A hidden rule labels the rows of this table. It goes by one to three of the table's principal directions, not those with the most spread.
(-1, -30, -12, -32, 2, -38, -15, -18, -65, 42, 13, 17, -2, 2,
 9, -12, -24, -31, 5, 11, 24, 17, 29, 33, -30, 4, -40, 40,
 6, 9, 41, -4, -4, -20, -28, 0, -75, -14, 19, -43, 39, -21,
 -21, -1, 4, 15, -7, 32) qs
(-30, -13, -15, 12, -9, -25, -5, 14, -27, 29, 10, 7, -48, -22,
 8, 1, 10, -13, -8, -28, 6, -1, 15, -1, -8, -13, -29, -20,
 -1, -8, 46, -2, -21, -28, -22, -6, -29, -10, 17, -11, 20, -11,
 8, 14, 9, 17, 26, 21) hg
(19, -19, -38, -29, 35, -23, 18, 31, 19, 4, 4, 51, 31, 10,
 16, -25, -1, -26, 27, 22, 9, 12, 24, -50, 54, -24, -18, -3,
 13, 27, 19, -29, 34, 19, 8, 8, -14, -56, -31, 23, 1, -51,
 27, -27, 29, -9, -32, -14) qc
(1, 13, -18, 47, 4, -11, -14, 0, -17, -14, -24, 4, -27, -38,
 48, 2, 6, 14, 12, -20, 24, 31, 22, 16, -7, 23, -12, -6,
 -39, -9, -13, -15, -22, -18, -7, -15, 19, 15, 14, -5, 2, 25,
 9, 10, -15, 25, 16, -6) qc
(-22, 21, 9, 27, 19, -36, -16, -4, -28, 4, -39, -29, -7, -38,
 -15, 1, -9, 22, -3, 0, 30, 27, -19, 60, -63, 33, 22, -3,
 -9, -38, -24, -2, -17, -9, -5, 15, -29, 19, 21, -41, 12, 79,
 -57, 9, -15, 54, -14, 33) qc
(0, -1, -11, 5, -12, 3, -9, -4, -35, 7, 15, 2, -21, -9,
 -6, 10, 15, -17, -36, -17, -10, -17, -40, 9, -24, 7, -11, -25,
 -4, -16, 67, 14, -20, -29, -28, -19, -27, 30, 7, -34, 18, -6,
 -1, 3, 3, 13, 22, 8) hg
(-20, -25, -42, -21, -32, -24, 14, 7, -59, 34, 45, 16, -25, -19,
 -34, 13, -13, -54, -50, -36, -9, -41, -55, -36, -3, -32, -29, -33,
 41, -22, 108, 32, -25, -6, -24, -3, -59, 3, 0, -40, 19, -50,
 2, 7, 27, -19, 21, 38) gr
(23, -8, 12, -55, -10, 0, 34, -7, 38, 17, 7, -3, 40, 40,
 -16, -2, -38, -6, 20, 30, -12, -15, -3, -13, 48, -10, 14, 31,
 57, 24, -18, 4, 26, 41, 29, 26, -10, -43, -33, 42, -14, -27,
 -20, -12, 19, -28, -18, -6) gr
(26, -12, -4, -26, -13, -22, 26, -19, -16, 15, 22, 8, 10, 13,
 15, -5, -59, -21, 6, 18, 13, 7, 4, 3, 29, 6, -8, 23,
 24, 2, 22, 26, 0, 15, 8, -1, -11, -10, -18, 10, 3, -26,
 -23, -18, 15, -5, 6, 6) hg
(-18, 36, 0, 57, -42, 38, -1, -12, -12, -31, 14, -24, -58, -22,
 -15, 45, 23, 14, -66, -48, -40, -42, -77, -6, 3, -3, 22, -57,
 -22, -45, 44, 47, -54, -27, -21, -42, 35, 94, 1, -16, 2, 37,
 6, 16, -12, -2, 82, -7) qc
(0, 4, -9, 22, -11, 2, 14, -3, 17, -17, 0, 10, -8, -11,
 19, 6, 6, 18, 9, -10, -10, -1, 26, -35, 30, -20, -5, 5,
 -22, 9, -20, -1, -10, 10, -1, -20, 42, 8, -5, 11, -10, -11,
 30, -8, -11, -22, 27, -24) qc
(-30, 30, -51, 40, 28, -20, -5, 8, -50, -20, -32, 7, -7, -62,
 -33, 0, 2, -3, -51, -8, 21, -4, -66, 9, -31, 10, 25, -50,
 -13, -67, 26, 17, -10, -3, -22, 4, -37, 63, -22, -93, 16, 86,
 -43, 18, -27, 31, -2, 35) hg
(48, -26, 35, -21, -27, -34, -2, -49, -35, 35, 23, 8, -11, 32,
 81, -11, -76, 2, 50, 51, 31, 49, 76, 62, 6, 40, -41, 86,
 -24, 26, 9, 30, -25, -27, -17, -36, 4, 3, 30, 20, 27, -40,
 -34, -40, 4, 25, 49, -16) qs
(-5, 20, -24, 65, -19, -19, -21, -4, -57, 22, -8, -6, -74, -45,
 37, 17, 6, 3, -35, -24, 5, 4, -40, 36, -29, 35, -16, -37,
 -38, -49, 81, 31, -59, -61, -46, -46, -12, 75, 22, -52, 27, 31,
 -18, 6, -5, 57, 74, 9) hg
(-22, -27, 3, -42, -34, 19, 14, 0, -12, 13, 68, 6, -7, 26,
 -45, 19, -4, -43, -30, -24, -36, -52, -19, -48, 34, -61, -18, -18,
 41, 11, 55, 30, 1, 4, 1, 5, -28, -8, 3, 22, 9, -77,
 31, 5, 29, -53, 18, 18) gr
(56, 12, 15, 17, -14, 8, -15, -19, 23, 3, -15, -9, 14, 13,
 77, 12, -1, 30, 62, 19, -4, 28, 40, 17, 32, 30, -15, 46,
 -30, 40, -41, -25, -8, -12, 10, -20, 30, 1, 27, 54, -10, -45,
 30, -21, 4, 3, 17, -50) gr
(-25, -5, -11, -18, -13, -4, 15, -4, 9, 11, 6, 9, 0, -3,
 -30, 9, 9, -1, -17, -3, -25, -29, 9, -43, 14, -47, -2, 8,
 14, 3, 3, 10, 4, 14, -6, -2, -7, 3, -12, -13, 5, -19,
 11, 3, -13, -27, 23, 5) hg
(66, 23, 27, 21, -3, 8, 1, -33, 40, -7, -26, -17, 25, 24,
 81, 2, -42, 42, 68, 43, 8, 45, 52, 30, 46, 45, 9, 65,
 -29, 29, -85, -5, 2, 12, 32, -17, 62, 9, 2, 63, -23, -5,
 -1, -29, -6, 7, 12, -50) hg
(-52, 3, -13, 30, 22, 8, -6, 30, -19, -7, 3, -2, -38, -21,
 -53, -9, 44, -10, -55, -35, -4, -23, -44, -2, -43, -9, 11, -70,
 -6, -39, 47, 3, -5, -20, -26, 2, -18, 19, -7, -58, 8, 58,
 -2, 25, -3, 16, -9, 31) qs
(-34, 18, -44, 39, 27, -16, 9, 26, -2, -17, -14, 23, -35, -43,
 3, 3, 21, -5, -20, -33, 4, 1, -3, -27, 38, -24, 1, -57,
 -12, -24, 18, -15, -1, -8, -6, -2, -14, 7, -28, -7, 13, 35,
 16, 18, -1, 20, 17, 14) qs
(29, 32, 25, 24, 5, 34, -15, -15, 40, -28, -26, -20, 3, 15,
 34, 13, 6, 30, 13, 10, -12, 19, 5, 23, 17, 30, 26, 14,
 -25, 7, -56, -6, 2, -4, 23, -15, 51, 26, -7, 45, -14, 32,
 2, -1, -13, 16, 12, -30) qc
(-64, -18, 3, -1, 6, -22, 19, 38, -29, 6, 24, 5, -49, -16,
 -73, -22, 4, -21, -62, -16, 16, -26, -60, 9, -57, -6, 11, -77,
 21, -57, 89, 39, -19, -16, -36, 9, -21, -1, -9, -62, 14, 58,
 -52, 8, 12, 27, 6, 44) qc
(18, -16, -11, -26, 58, -9, 2, 19, 30, -10, -17, 45, 43, 19,
 26, -40, 23, 1, 48, 41, 17, 31, 69, -11, 28, -7, -16, 18,
 -18, 46, -28, -59, 55, 6, 0, 12, -14, -57, -23, 12, 7, -19,
 27, -20, -1, 3, -51, -25) gr
(-79, 30, -16, 39, 17, -15, 42, 30, 16, -32, -27, -14, -34, -54,
 -72, -1, 1, 23, -43, -34, 12, -24, -47, -9, 10, -24, 51, -82,
 25, -63, -20, 10, -4, 31, 5, 38, -2, 6, -46, -34, -8, 124,
 -48, 41, -19, 8, 2, 40) hg
(-46, -22, 10, -10, -37, 0, 26, 23, 6, 16, 42, -5, -47, -7,
 -46, 8, 24, -15, -45, -40, -25, -50, -25, -38, -18, -41, -9, -55,
 26, -13, 74, 28, -20, -12, -19, -2, 6, -16, 5, -2, -2, -33,
 16, 11, 13, -16, 36, 14) hg
(12, -1, 39, 0, -39, 19, -29, -41, -21, -10, 11, -25, 10, 4,
 10, 22, -6, 17, 6, 5, -5, 3, 14, 25, -46, 9, -5, 47,
 -30, 7, -33, 25, -24, -11, -2, -19, 29, 44, 55, -1, 0, -26,
 2, -5, -26, -14, 24, -10) hg
(11, 39, 19, 60, 6, 30, -11, -21, 5, -27, -22, -31, -34, 0,
 36, 10, -10, 29, -2, -14, 5, 24, -4, 59, 15, 50, 25, -8,
 -32, -18, -42, 1, -16, -17, 9, -15, 32, 46, -11, 15, -5, 88,
 -16, 22, -14, 29, 20, -6) qh
(42, 25, 0, 38, -12, 27, -18, -29, -4, -1, -4, -22, -6, 10,
 45, 23, -2, 11, 5, -11, -20, 8, -8, 17, 20, 29, 0, 20,
 -25, 7, -14, 1, -17, -15, 7, -31, 20, 46, 7, 17, -7, -5,
 24, -2, 1, 2, 21, -21) qs
(0, -9, -41, -49, 23, -38, 25, 11, -14, 36, -5, 26, 22, 8,
 -28, -14, -35, -37, -10, 23, 8, -8, -28, -11, 37, -13, 0, 2,
 60, -7, 43, -3, 24, 24, 1, 27, -80, -35, -50, -22, 20, 4,
 -41, -4, 26, 7, -24, 32) hg
(-66, 20, 22, 46, -16, 0, -4, 7, -7, 3, -20, -41, -53, -34,
 -62, 11, 38, 38, -52, -27, -13, -31, -47, 25, -81, 1, 30, -43,
 -13, -55, 10, 27, -39, -20, -33, -6, 11, 52, 19, -69, 2, 92,
 -38, 26, -32, 25, 37, 24) hg
(45, -8, 2, -16, -21, -8, -18, -28, -35, 21, 10, 1, 2, 16,
 44, 6, -46, -23, 4, 21, 13, 23, -3, 29, -9, 36, -17, 45,
 -1, 0, 25, 29, -18, -15, 2, -23, -1, 19, 15, 8, 11, -32,
 -23, -18, 9, 18, 20, 0) qc
(-2, 5, -40, 11, -6, 0, -10, -16, -48, -8, -4, 10, 1, -30,
 5, 10, -7, -18, -21, -20, 10, -3, -13, -5, 0, -2, -12, 2,
 -5, -14, 10, 1, -8, 2, -9, -1, -30, 30, -4, -41, 12, 7,
 3, 23, -18, -12, 2, 19) gr
(-7, 18, 7, 46, -14, 15, -21, 3, 8, 1, -19, -24, -29, -22,
 10, 11, 28, 24, -16, -14, -10, -3, -13, 0, -43, 15, 10, -13,
 -30, -24, -8, 16, -24, -19, -5, -22, 51, 43, 24, -14, -17, 17,
 10, 7, -21, 17, 28, -10) gr
(-22, 32, 4, 70, -23, 11, 3, -21, -12, -16, -7, -39, -51, -36,
 2, 27, 4, 27, -35, -49, -12, -8, -19, 14, -17, 9, 18, -25,
 -27, -38, -13, 25, -40, -12, -5, -24, 35, 62, 5, -20, -9, 60,
 0, 24, -25, 9, 46, 9) qs
(5, -37, -37, -63, 23, -23, 34, 26, 17, 8, 23, 53, 36, 17,
 0, -22, -5, -43, 29, 1, 6, -3, 42, -59, 75, -49, -32, 1,
 45, 50, 20, -47, 48, 32, 15, 32, -50, -98, -39, 41, 7, -75,
 39, -6, 35, -38, -47, 2) qc
(-12, 14, -25, -15, 53, -1, 19, 36, 68, -44, -56, 30, 58, -13,
 -16, -26, 22, 25, 38, 28, 18, 14, 27, -40, 45, -22, 32, -6,
 10, 17, -92, -57, 56, 56, 33, 48, 17, -57, -48, 19, -23, 42,
 2, 8, -21, -17, -62, -19) qc
(-6, -30, -4, -63, 0, -17, 10, -8, -31, 32, 27, 13, 16, 30,
 -42, -9, -20, -39, -18, 9, -2, -17, -13, 6, -8, -17, -15, 20,
 47, 11, 48, 5, 13, 7, -13, 16, -73, -31, -13, -26, 26, -18,
 -26, -1, 19, -12, -22, 32) qc
(5, 18, -13, 44, 17, 34, -35, 15, 11, -42, -16, 14, -1, -17,
 30, 8, 58, 17, 10, -14, -8, 9, 9, -18, 7, -1, -4, -23,
 -57, 10, -24, -31, 0, -22, -5, -20, 35, 30, 20, 8, -4, -6,
 56, 4, -14, -3, 2, -33) qc
(-47, -14, 13, -20, 19, 15, 4, 25, 12, -19, 6, -2, 21, 7,
 -77, -18, 33, 0, -17, -7, -1, -25, -16, -13, -36, -27, 18, -28,
 18, -3, -17, -15, 25, 22, -1, 36, -12, -28, -2, -30, -9, 31,
 -3, 17, -7, -28, -53, 19) qc
(20, 27, 10, 29, 14, 2, 5, -3, 27, -21, -42, -9, -6, -11,
 43, -6, -6, 34, 27, 11, 21, 32, 15, 42, 14, 46, 18, 0,
 -18, -1, -43, -22, 1, -3, 10, 3, 26, -2, -17, 21, -9, 59,
 -22, 8, -16, 34, 2, -21) hg
(-41, -4, 8, 15, -12, 34, -7, 10, 1, -34, 32, 2, -15, -10,
 -41, 14, 49, 1, -35, -33, -29, -37, -8, -42, -12, -50, 0, -43,
 -24, -6, 12, 11, -5, -10, -14, -12, 23, 30, 19, -12, 0, -20,
 48, 10, -13, -35, 18, -3) gr
(-46, -18, 7, -24, 31, 8, 22, 40, 43, -35, -5, 21, 21, -1,
 -59, -36, 30, 5, -8, 8, 13, -11, 16, -38, -20, -33, 22, -34,
 9, -1, -30, -14, 40, 34, 7, 35, 32, -49, -26, -12, -20, 31,
 0, 9, -19, -22, -48, 3) hg
(43, 20, -33, 20, -7, -12, -22, -24, -29, 11, -35, 6, -3, -19,
 74, 12, -31, 1, 25, 12, 22, 35, 9, 30, 25, 43, -15, 40,
 -16, -1, -13, -7, -18, -11, 3, -16, -11, 28, 2, 2, 10, 7,
 -15, 5, -9, 25, 23, -9) hg
(-34, -27, 4, -14, 0, -35, 7, 8, -31, 26, 12, 13, -32, -10,
 -15, -24, -18, -17, -17, 6, 28, 7, 19, 18, -44, -1, -17, -6,
 5, -21, 45, 23, -9, -16, -26, 1, -19, -14, 5, -39, 20, 16,
 -36, 1, -5, 25, 11, 31) gr
(40, -10, 7, -16, -29, 23, -31, -24, -37, 26, 35, -14, -2, 30,
 18, 21, -10, -37, -18, -9, -20, -8, -33, 16, -18, 21, -21, 20,
 8, 8, 53, 23, -17, -28, -1, -23, -18, 26, 28, 11, 8, -62,
 14, -6, 25, -1, 9, 4) hg
(-10, -1, -3, 0, 22, 15, 4, 10, 5, -15, 8, 7, -2, 6,
 -18, -11, 12, -14, -22, -9, 0, -5, -8, -4, 0, -4, 9, -29,
 3, -6, 11, -4, 20, 0, 3, 7, -4, -5, -23, -6, 0, 19,
 7, 10, 1, 1, -22, 10) gr
(7, 26, 33, 36, -16, 21, 1, -18, 26, -23, -15, -32, -17, -5,
 19, 15, 4, 39, 3, -8, -8, 7, 3, 26, -8, 25, 22, 1,
 -25, -6, -42, 8, -18, -6, 8, -14, 54, 30, 7, 22, -16, 37,
 -4, 5, -20, 11, 28, -21) hg
(-1, -9, 22, -27, 12, -10, 1, -3, -14, 11, 6, -1, 1, 23,
 -13, -16, -25, -9, 2, 25, 18, 11, -7, 49, -12, 23, 5, 5,
 17, -5, 17, 6, 6, -9, -8, 14, -36, -14, -6, -8, 19, 31,
 -48, -2, 11, 24, -13, 18) qs
(38, -3, 1, -31, 26, 40, -2, -7, 41, -21, -2, 23, 54, 41,
 18, -12, 22, 0, 29, 30, -17, 1, 40, -21, 47, -10, -3, 29,
 -6, 52, -40, -38, 54, 15, 16, 6, 5, -22, -27, 32, -8, -38,
 44, -7, -7, -33, -37, -36) gr
(-13, -57, 42, -109, -13, 3, 40, 6, 22, 36, 74, 11,
 37, 85, -86, -20, -26, -42, -9, 33, -31, -50, -2, -35,
 16, -58, -5, 21, 78, 35, 45, 27, 37, 33, 4, 27,
 -38, -69, -19, 21, 4, -75, -11, -28, 45, -58, -30, 16) qs
(-14, -10, 31, -24, 17, 8, 7, 14, 15, -7, 3, -12, 16, 24,
 -37, -23, -14, -2, 3, 18, 19, 3, -10, 25, -23, 14, 23, -9,
 24, -6, -20, 3, 21, 16, 14, 33, 2, -31, -7, 4, -12, 38,
 -36, 6, 7, 1, -45, 15) hg
(10, 1, -31, -10, 33, 18, -5, 23, 15, -4, -12, 23, 30, 17,
 -11, -15, 22, -12, 5, 13, -6, -8, -15, -26, 30, -6, 3, -8,
 10, 12, -3, -30, 33, 15, 4, 13, -19, -15, -30, -10, -6, 3,
 17, 2, 10, -18, -42, -8) qc
(15, -10, 17, 7, -5, -7, -6, 3, -21, 21, 30, 0, -24, 18,
 18, -4, -10, -9, 4, 9, 0, 4, -12, 26, -5, 20, -17, -13,
 -11, -3, 59, 18, -19, -36, -22, -22, -10, 12, 21, 3, 14, -25,
 -4, -24, 30, 23, 21, -5) hg
(-68, -20, 20, -26, -15, 5, 48, 17, 35, -18, 37, -4, -8, 7,
 -83, -2, 1, -1, -24, -29, -18, -45, 8, -56, 19, -74, 18, -31,
 41, -2, -19, 17, 12, 45, 14, 31, 20, -41, -21, 15, -16, 6,
 8, 16, 1, -58, -4, 21) qs
(10, 22, 30, 32, -11, 20, -2, -3, 32, -7, -19, -33, -29, 4,
 31, 4, -13, 24, 7, -6, 6, 18, 1, 34, -2, 42, 23, -4,
 -7, -13, -36, 11, -13, -5, 23, -3, 58, 7, -2, 42, -23, 44,
 -18, 14, -5, 25, 16, -11) hg
(-21, 37, 30, 67, -8, 18, -11, 12, 39, -37, -28, -31, -40, -36,
 13, 21, 47, 55, -3, -27, -12, 4, -4, 10, -24, 11, 27, -44,
 -48, -21, -38, -2, -28, -24, 1, -17, 71, 37, 27, 25, -17, 44,
 16, 9, -24, 29, 41, -26) gr
(7, -36, 3, -97, -5, -13, 37, -14, 11, 33, 40, 13, 49, 58,
 -44, -5, -55, -48, 6, 20, -14, -21, 16, -34, 54, -48, -6, 50,
 84, 37, -1, 7, 42, 53, 34, 36, -54, -71, -38, 39, 4, -59,
 -11, -10, 35, -51, -39, 28) qc
Which label does each new row get?
(12, -8, -19, 11, 31, 15, -21, 29, 21, -28, -15, 42, 11, -2,
 42, -20, 56, 7, 34, 6, 8, 22, 46, -25, 14, -2, -24, -8,
 -46, 35, -12, -54, 21, -16, -12, -11, 23, -25, 6, 12, 0, -27,
 56, -6, -7, -3, -19, -40) qc
(0, -8, 26, 15, 6, 4, 3, 6, 33, 4, 3, -4, -14, 25,
 34, -14, -7, 21, 50, 5, 8, 26, 68, 7, 34, 1, -9, 22,
 -14, 29, -53, -21, 6, 3, 15, 1, 36, -35, 9, 52, -12, -1,
 21, -3, 11, -7, -3, -18) qs
(23, -21, -1, -22, 26, -32, 0, -3, -14, 21, -17, 26, 22, 18,
 36, -39, -22, 6, 54, 48, 40, 40, 54, 42, -1, 32, -24, 48,
 -9, 27, -11, -32, 16, -3, -19, 8, -34, -40, 0, -21, 17, 9,
 -27, -17, 0, 17, -29, -9) qs
(13, -12, 38, 23, -51, 16, -37, -50, -66, 18, 41, -30, -46, 6,
 33, 23, -10, -5, -22, -21, -6, 4, 9, 55, -66, 30, -33, 30,
 -43, -6, 42, 45, -52, -58, -33, -50, 10, 68, 65, -24, 21, -29,
 6, 0, -13, 13, 56, 5) gr
(30, 4, 17, -10, 13, 11, -10, -10, 21, -8, -20, -1, 28, 22,
 26, -9, 3, 18, 35, 26, 6, 22, 27, 25, 3, 25, 2, 34,
 -12, 28, -43, -28, 17, 2, 8, 4, 8, -15, 2, 19, -5, 4,
 0, -6, -7, 4, -22, -24) qc
(0, 9, 15, 26, 31, 10, 4, 11, 35, -12, -25, 3, -3, 11,
 5, -25, 33, 38, 12, 23, -2, 10, 24, 13, -13, 17, 13, -5,
 -34, 6, -23, -20, 13, -9, -18, -13, 32, 4, -15, -21, -8, 49,
 2, -10, -19, 16, -6, -29) qs
(-8, 11, -18, 14, -34, -7, 11, -24, -34, 9, 1, -14, -27, -24,
 -9, 20, -24, -6, -42, -24, -6, -18, -37, 3, -11, 4, 4, 0,
 12, -32, 29, 36, -33, 2, -11, -14, -7, 42, -11, -38, 4, 26,
 -26, 16, -16, -2, 40, 20) qc
(38, -47, 20, -74, -16, -2, -6, -9, -10, 32, 46, 20,
 41, 52, 8, -12, -16, -35, 28, 35, -5, -3, 26, -11,
 -6, -9, -38, 50, 20, 49, 36, 3, 18, -3, -3, -1,
 -21, -43, 27, 25, 8, -114, 19, -36, 29, -26, -21, -13) gr
(24, -2, 32, 13, -34, 42, -10, -11, 32, -5, 28, -15, -16, 25,
 35, 21, 27, 11, 11, -18, -37, -12, 24, -19, 14, -6, -14, 7,
 -25, 32, -4, 4, -11, -20, 7, -31, 59, 11, 28, 59, -18, -68,
 63, -8, 6, -22, 34, -41) hg
(-5, 10, 43, 31, -25, 20, -35, -31, -37, -10, 3, -37, -35, -5,
 10, 15, 6, 20, -19, -13, 6, 10, -10, 71, -73, 43, 2, 8,
 -40, -20, 0, 24, -39, -43, -23, -24, 15, 59, 48, -27, 12, 42,
 -24, 14, -26, 28, 31, 6) qs
(9, -4, 28, 18, 9, -5, -3, -13, 10, -11, -15, -2, -5, 2,
 50, -20, -8, 33, 50, 16, 31, 43, 77, 43, -4, 29, -12, 33,
 -39, 24, -56, -26, 4, -9, -2, -2, 28, -19, 16, 17, -2, 22,
 1, 0, -21, 13, -4, -20) gr
(-49, -10, 0, 20, 22, -27, 0, 24, -29, 12, -14, -5, -31, -22,
 -44, -34, 2, 3, -31, 0, 35, 7, -20, 32, -82, 22, 12, -31,
 -4, -48, 25, 15, -12, -9, -29, 9, -6, 2, 1, -80, 4, 86,
 -55, 12, -14, 36, -19, 38) qc
(-34, -28, 10, -64, 23, -10, 43, 34, 36, 5, 29, 23, 5, 35,
 -60, -26, -15, -34, -17, 10, 0, -20, -2, -28, 35, -41, 12, -34,
 64, 5, 30, 3, 41, 28, 16, 39, -25, -76, -52, 31, 4, 2,
 -22, 1, 31, -11, -31, 26) qs
(-19, -4, 16, 8, -9, -32, -2, -13, -36, 11, -2, -8, -30, -18,
 3, -6, -35, 5, -9, 8, 31, 21, 8, 46, -44, 22, -2, 9,
 -10, -31, 12, 32, -28, -16, -17, -7, -3, 19, 18, -31, 17, 41,
 -53, -1, -13, 36, 26, 25) qs
(18, 6, 2, -5, -45, -3, 7, -32, -32, 34, 23, -32, -28, 11,
 12, 31, -57, -25, -18, -25, -9, -10, -36, 27, 24, 18, -3, 15,
 42, -14, 31, 36, -32, -2, 16, -4, -28, 16, 0, 26, 5, -9,
 -26, 15, 26, 1, 32, 28) hg
(-57, 2, -29, 19, 33, 13, -18, 54, 8, -13, -25, 12, -10, -35,
 -64, -16, 82, -2, -48, -23, -6, -29, -43, -38, -64, -23, 15, -71,
 -9, -32, 26, -18, 14, -8, -22, 14, -1, 4, -5, -66, -7, 41,
 15, 26, -19, 7, -32, 16) gr
(1, 2, 31, 5, 19, 44, -6, 1, 32, -31, 11, -6, 15, 30,
 -16, -8, 33, 13, -1, 5, -18, -7, 10, 0, -5, -3, 15, -11,
 -22, 16, -28, -11, 25, -2, 5, -2, 32, 6, -3, 12, -13, 7,
 28, -2, -8, -16, -23, -20) gr
(-29, -20, -7, -18, -11, -29, 0, 11, -28, 34, 8, 12, -32, -13,
 -20, -5, 10, -16, -26, -3, 2, -14, -9, 3, -39, -10, -20, -13,
 11, -16, 69, 15, -18, -26, -35, -6, -36, -5, 10, -40, 25, -7,
 -21, 2, 1, 22, 27, 22) hg
(5, -28, -20, -53, 5, -19, 13, -5, -20, 26, 14, 32, 8, 18,
 1, -16, -23, -39, -4, 14, 10, 0, 20, -4, 21, -11, -25, 21,
 33, 17, 40, -4, 20, 4, -8, 9, -52, -38, -28, -7, 23, -25,
 -13, 2, 10, -4, -9, 18) qs
(-42, -2, -34, 1, 27, 20, 3, 24, -13, -29, 6, 17, 7, -16,
 -61, -8, 39, -22, -42, -32, -5, -30, -35, -33, -2, -34, 10, -54,
 12, -15, 16, -19, 24, 14, -8, 24, -35, -2, -28, -47, 3, 33,
 18, 32, -7, -29, -42, 26) qs
(2, -10, 29, -17, -7, -39, 16, -23, -4, 15, -16, -12, 8, 2,
 17, -14, -48, 26, 43, 28, 34, 33, 50, 49, -15, 23, -3, 55,
 6, 11, -47, -4, -6, 15, 2, 16, -6, -31, 11, 2, 5, 28,
 -50, -7, -12, 14, -3, 5) qc
(40, -23, 11, -65, -4, -9, 15, -23, 1, 32, 16, 16, 38, 56,
 14, -13, -46, -16, 37, 49, 2, 6, 27, 17, 43, 6, -17, 64,
 36, 41, 3, -5, 23, 15, 4, 10, -43, -38, -18, 22, 15, -40,
 -23, -21, 21, -17, -13, -7) qs
(25, 0, 20, -43, 10, 6, 20, -24, 10, 28, -3, -22, 38, 48,
 -38, -14, -36, -6, -13, 40, -10, -13, -31, 32, -13, 25, 29, 34,
 46, -1, -2, 18, 28, 25, 10, 17, -29, -4, -40, -24, -7, 31,
 -54, -8, 2, 0, -35, 14) hg
(15, -30, 1, -58, 3, -14, 25, 12, 33, 25, 13, 24, 23, 37,
 3, -19, -9, -20, 26, 18, -4, -1, 35, -29, 33, -20, -18, 26,
 40, 43, 9, -22, 29, 21, 13, 16, -12, -78, -23, 41, -4, -55,
 12, -15, 26, -18, -24, -9) qc
(55, 4, -15, -8, 21, 2, -8, -18, -10, -9, -9, 22, 32, 14,
 61, -9, -22, -6, 41, 29, 19, 33, 27, 26, 46, 32, -16, 31,
 -15, 29, -12, -29, 21, -4, 6, -3, -23, -6, -13, 18, 10, -19,
 7, -12, 5, 7, -19, -23) gr
(18, 17, -36, 32, 23, 0, -10, 11, 14, -22, -21, 25, 7, -26,
 45, 5, 28, 5, 17, -8, -3, 18, 24, -36, 38, -10, -9, -11,
 -36, 12, -17, -29, 10, -4, 7, -16, 20, 8, -8, 18, -4, -24,
 51, -8, -5, 4, 2, -26) hg
(-21, 11, 10, 29, 24, 1, -11, 6, 21, -37, -25, 12, -3, -20,
 17, -5, 45, 42, 31, 0, 6, 20, 56, 6, 4, -13, -3, -4,
 -53, 18, -53, -42, 7, -13, -14, -5, 15, 1, 16, 3, 11, 27,
 26, 2, -29, 8, 6, -24) qs
(27, 17, -3, 32, -14, 1, -14, -27, -20, -21, -2, 13, -18, -20,
 77, 20, -4, 20, 33, 1, 8, 25, 40, 26, 44, 14, -26, 14,
 -52, 16, -6, -11, -22, -35, -17, -31, 1, 38, 22, 23, 24, -20,
 22, -4, -14, 13, 55, -31) gr
